In the data rows, zero lies at 4.5, halfway between 4 and 5.
Some points, one per row:
"4 6 6 3 3 4 6 5 4 5 5 4 7 4 5 5"
"4 5 7 3 7 2 5 2 5 1 4 4 5 4 5 6"
"3 5 5 5 4 3 6 5 4 6 5 5 6 4 5 5"
"7 1 0 7 1 9 0 9 5 9 6 5 2 4 5 0"
"5 5 6 4 6 2 6 3 4 4 3 5 4 7 4 7"
"9 0 0 7 8 9 0 4 9 0 2 2 0 9 5 4"
"5 5 5 3 5 4 5 5 5 5 5 6 7 4 6 5"
"4 6 5 4 3 3 6 6 2 5 6 5 7 3 4 3"
"4 5 7 3 6 3 6 3 4 0 5 5 3 3 4 7"
"4 3 6 4 7 4 5 3 5 0 4 4 0 5 4 6"
"6 1 3 6 4 5 3 5 4 5 4 5 2 7 4 1"
"4 6 5 4 4 4 6 5 3 6 4 5 7 2 5 4"
"5 5 3 5 5 4 3 4 2 4 3 5 3 9 5 6"
"4 4 5 5 4 4 4 4 3 3 3 5 2 8 5 5"
"5 4 3 4 4 5 3 5 5 8 5 4 5 4 5 3"
"5 5 4 4 5 5 5 5 7 5 5 3 6 3 4 4"
"5 3 3 4 4 8 3 5 9 4 4 4 4 2 5 3"
"3 4 7 4 5 3 6 4 4 1 4 4 4 5 3 7"
"5 5 5 4 5 5 4 5 7 4 4 5 6 2 6 4"
"4 6 5 4 4 3 5 5 4 6 5 5 6 7 4 6"
"4 6 6 4 4 4 6 4 2 4 5 5 8 4 3 5"
"7 0 4 5 7 7 1 4 9 1 5 4 0 4 5 4"
"3 6 6 4 5 3 6 3 4 4 4 5 6 3 4 5"
"4 6 5 4 4 4 7 5 6 6 5 5 9 2 5 5"
16 more points follow, each with its number after it:
"4 5 5 5 5 4 5 4 3 3 3 5 4 8 5 6" 0
"7 3 3 7 7 6 1 3 6 1 1 4 0 9 3 6" 1
"7 2 1 6 2 7 2 6 2 8 4 5 2 6 4 2" 2
"5 5 7 3 5 2 6 3 5 2 3 4 5 4 5 6" 3
"4 5 7 4 5 2 6 2 3 2 4 5 5 3 3 6" 4
"5 4 7 2 6 3 5 2 5 1 4 5 5 3 5 5" 5
"4 0 7 3 3 2 6 5 5 4 5 5 5 3 6 4" 6
"3 7 6 4 3 2 7 5 2 8 6 5 7 1 6 4" 7
"3 6 6 5 5 3 6 4 2 5 5 4 7 3 4 6" 8
"3 6 6 3 3 4 5 5 3 6 3 5 6 5 5 5" 9
"4 5 4 5 4 4 5 5 5 7 5 5 8 4 5 6" 10
"5 5 5 5 5 5 4 5 6 5 4 3 6 3 5 5" 11
"6 3 2 6 5 7 1 4 5 3 2 4 0 9 3 5" 12
"4 6 7 4 5 3 5 4 4 5 5 5 6 3 4 6" 13
"3 6 6 5 4 3 6 3 3 6 5 5 7 6 4 5" 14
"6 3 2 6 6 7 3 7 9 4 5 3 4 2 5 5" 15
Which of these numbered points is nearest to each point below, ignoring the direction in which the first points spread most? Its number follows each.
"7 2 2 5 6 7 0 5 8 3 4 5 0 6 5 4" > 13
"4 5 5 4 4 3 7 5 2 6 6 4 6 3 4 5" > 8
"2 7 4 4 4 3 5 6 3 6 4 6 7 5 4 5" > 9
"4 5 7 4 5 5 6 3 6 2 4 5 6 5 6 6" > 3
"7 1 0 8 2 8 1 6 1 9 5 5 0 8 5 0" > 2
"4 5 4 5 5 4 5 5 5 6 4 4 4 4 4 3" > 8
"3 6 7 4 4 3 6 4 4 4 5 6 6 3 5 5" > 13
"7 1 2 6 6 1 2 4 7 3 3 4 2 7 4 5" > 3
"4 6 7 5 4 2 6 3 2 2 3 5 4 6 4 5" > 0
"8 1 0 9 9 8 0 4 9 0 0 3 0 9 4 8" > 1
"4 5 6 4 5 4 5 4 4 4 4 4 6 5 4 6" > 13
"6 2 2 6 6 7 1 4 7 2 3 4 2 8 4 4" > 0
"5 5 4 6 5 5 3 2 3 4 3 4 1 9 3 5" > 12
"3 5 5 3 5 4 5 4 4 5 5 6 7 3 5 6" > 13
"5 5 2 5 5 6 4 6 9 6 6 4 6 2 5 4" > 15
"5 2 6 3 3 3 4 3 0 4 6 5 1 5 4 1" > 4
"6 3 4 5 5 7 3 5 7 4 4 3 5 4 4 4" > 11
"4 6 5 4 4 3 8 5 3 7 5 5 7 2 4 3" > 7
